In the rows, zero is written as 128.
A single turn carries every row of the set below to another of its rows. Some are shown first; where does it send the rows asked next?
bozi: [112 137 121 148 120 113 125 151 128 173 133 135 157 116 126 142 126 160
 192 127 119 114 105 144 130 115 114 115 111 123 113 155]
nug: [170 137 129 138 105 148 142 158 133 111 126 107 168 131 118 136  99 149
 128 148 119 124  97 178 115 154 126  96 121 151 130 116]
vuki: [134 145 152 115 131 121 126 152 114 110  91 157 163 105 102 126 104 115
 120 163 149 140 100 129 139 151 129 102 124 126 104 115]
nuku: [146 133 160  96 106 132  98 112 103 112 164 130 157 117 126 145 129 114
 123 126 143  93  95 156 125 152 141 117 103 150 103 137]
Tobe: [125 130 131 119 162 124 161 121 116 107 144 140 132 105 117 111 136 159
 156  92 128 103 140 149 118 104  89 120 108 148 133 148]
kitu: [159 143 101 128  88 102 144 131 119 155 141 168 167 132 132 118 110 139
 155 101 135  99 127 141 161 132 125  85 138 121 123 124]
rute: [125 128 155 165 120 116 137 128 105 109 159 109 115 137 140 100 119 122
  92 122 140 141 101 157  98 110 110 109 114 101 107 131]
tum: [116 129 106 160  97  85 142 111 136 118 115 129 159 112 156 148 136 168
 116 109 156 122 144 128 104 145  95 126 115 107 126 130]
bife: [110 134 194 120 118 108 139 130 107 110 141 131 122 133 125 163 111 159
 115 116 136 116 118 144 125 120 103 152 109 160  87 127]
lisum: [146 132 173 122 120 113 132 105 109 121 142 135 154 156 117 120 149 140
 166 124 138 116 140 135 116 121 125 118 159 170 123 133]
Bufi: [145 125 135 109 132 101 131 129 137 117 146 118 129 141 114 112 102 156
 109 129 155 104 146 155 148 128 172  90 130 127 150 123]
dobeg: [114 138 159 142 114 117 158 156 133 134 135 128 135 148 147 109 118 141
 145 115 139 128 150 116 161  91  75 105 140 134 105 138]
fipak: [144 139  95 132 125 112 147 112 125 148 135 123 150 138 131 159 132 168
 136 138 157 110 101 139 134 111 115 153  88 138 104 164]
sak: [107 138 106 138 112 112 135 115  88 126 151 130 160 112 132 116  87 169
 134 115 111 126 118 145 130 120 129 100 111 117 109 187]
dola: [133 125 116 139 140  86 136 143 140  99 143 150 133 111 128 130  87 155
 116 112 118 103 125 109  85 115 126 109  91 116 120 105]
Zapo: [111 127 146 123 108  99 181 122 133 142 153 169 137 110 125 125 127 113
 121 135 140  98 119 144 152 159 106 121 135 169 106 126]
zusos: [123 134 125 164 105 115 159 145 128 148  98 120  97 109 152 110 109 150
 111 121 122 104 107 155 105 119 117 110 139 143 129 145]
kun: [109 154 138 146 119 121 103 126 117  82 131 140 152  87 129 116 140 150
 133 160 149 139 151 139  95 125 109 115 136 121 100 113]
Dus: [159 147 128 116 158 120 126 178 115 129 130 148 153 154 144 140 138 141
 127 147 145 115 104 135 168 129 121 118 121 117 138 156]
tupuv: [147 157 177 128 107 139 106 144 149  94 106 123 145 159 150 126 120 152
 131 114 103 123 128 137 115 113 106  99 126 103 109 120]
biz: [151 138 143  97 105 130 108 159 145 122  97 135 142 122 113 143  95 123
 160 135 145 126 142 161 102 140 130 130 131 133 115 124]
Lozeg: [126 149 125 106 133 106 108 136 104 111 114  94 160 123 130  89 138 161
  96 145 121  83 120 142 118 127 107  89 117 123  97 102]
rukom: [137 140 171 139  79  84 113 120 136 136 140 129 153 139 149 131 116 134
 118 127 129  99 121 119 169 136 119 135 144 118 113  93]
sufe: [ 80 156 138 118  97 135 124 137 114 116 131 118 189 111 148 142 146 152
 130 154 119  99 138 128 133 121 111 108 113 107 110 101]
mevu: [100 140 133 135 115 111 140 129 132 151 131 131 151  93 129 143  94 135
  86 131 100 108 122 144 131 124  69 116 104 130  90 104]
kuzo: [116 135 121 109 131  80 144 120 145 110 133 140 132 143 108 143 136 129
 120 100 136 133 141 150 103 134  90 135  80 102 116 118]
fefa: [171 155 101 134 130 131 142 137 114 119 137 120 126 112 157 122 145 105
 115  93 128 122 126 143 146 145 146 107 104 128 105 147]
zakel: [130 130 102 116 122 137 162 121  92 142 139 122 137 122 139 115 124 153
  93 138 135 110 123 132 130  97 139 112 126 174 151 113]
Moguk: [134 139 120  89 123 129 137 138  86 128 139 159 159 124 156 111 155 114
 122 113 135 127  96 141 151 146 114 145 110 113 126 118]
Vosa: [116 139 166 155 119 111 137 129 104 131 146 123 147 133 125 141 112 154
 111 134 139 110 106 142 125 126 178  70 114 110  86 110]

sak -> Lozeg
Vosa -> zakel
sufe -> Moguk
Now these:
lisum -> dobeg
Tobe -> tupuv
kun -> Dus

A single turn carries every row of the set below to another of its rows. Some are shown first; where does it send the rows asked next?
gosu: [101  99 156 143 112 141 178 104  93 153 116 133]
bodo: [172 119 155 109 104  97 161 129 121 121 110 167]
rig: [117 111 127 110 105 147 137 129 125 163  86 134]
tukim: [124 108 138  97  93 140 146 105 115 178  94 149]
ziv: [165 105 150  90  89  96 153 124 128 146 112 155]
zelid: [ 98 120 136 128 118 151 170 114  91 149  95 155]
gaf: [120 107 132 124 124 114 132 121 171 143 121 167]
sufu: [137 104 161 127  98 150 150 106 123 170  94 130]
reraf: [174  99 172 122  94 105 162 118 129 144 112 139]
bim: [ 84 107 140 128 133 106 181 139 140 118 134 155]
gola: [ 83 102 133 113 116 128 178 108  80 151 116 153]
geg: [123 109 145 115 118  91 162 146 164 115 127 158]
biku: [125 122 143 117  99 158 137 126 117 167  88 152]
suve: [119 116 147 131 124 104 191 121  85 107 124 163]
denaz: [ 94 112 156 130 130 148 170 131  97 157 102 134]
vofu: [ 88 108 124 131 127 129 143 116 153 149 120 166]
Zadon: [ 92  89 136 129 127 129 187 113  85 144 105 169]
lilo: [141 108 142 106 101  95 202 123 101 112 136 152]
mok: [142 117 163 116 107 142 143 137 132 174  89 137]
fezu: [172 120 154 109  93 107 146 143 129 131 107 156]
Mag: [ 88 101 127 137 136 107 159 121 144 129 136 169]
sif: [ 91 113 137 135 118 143 173 129  78 137 110 152]
Luz: [160 109 143 103  96 102 141 140 137 131 102 139]
Nele: [127 100 137 116 117  87 173 144 102 102 128 141]
diri: [117 115 141 111 110 121 136 137 177 149 107 154]
vegus: [ 76 110 131 123 125 138 157 133 150 150 109 153]
zik: [168 115 145  94  84 111 162 119 132 141 113 148]
lub: [149 124 146 113  96 143 142 115 125 163  84 156]
guto: [136 110 153 122 116  93 182 142  91 102 130 158]
nideg: [138  88 147 120 117  85 189 124 102 115 118 176]
fozav: [ 96 110 133 115 106 139 195 112  86 141 117 144]
neme: [ 87 109 137 135 134 131 151 110 162 147 110 152]
Dilal: [123 100 143 115 102 144 149 108 119 176  78 167]
Zaseg: [ 84 103 126 128 123 130 167 124  89 133 107 131]
pob: [117 104 131 131 129  91 152 128 161 124 137 173]
medob: [126 117 132 102  86 152 161 108 119 170  96 142]
vabe: [ 90 104 137 138 140 107 169 118 152 120 125 155]
zape: [120 109 142 123 127 111 140 117 181 141 111 156]
bof: [120 101 145 129 134  89 163 125 166 115 129 159]
teb: [165 113 170 114 110  96 162 149 129 132 115 144]
luk: [127 101 144 105 109  84 189 119  93 116 133 160]
dogu: [137  97 166 136 113  99 192 115  98 120 132 135]
lav: [118 110 165 127 133 101 192 146  91 121 127 143]
lera: [170  96 149 109  97 101 154 123 139 146  96 170]

gosu -> sufu
medob -> zik
Now these:
Nele -> Zaseg
lera -> nideg
vofu -> gaf
sif -> biku
bim -> vegus
tukim -> ziv
bof -> vabe
lav -> denaz
zelid -> lub

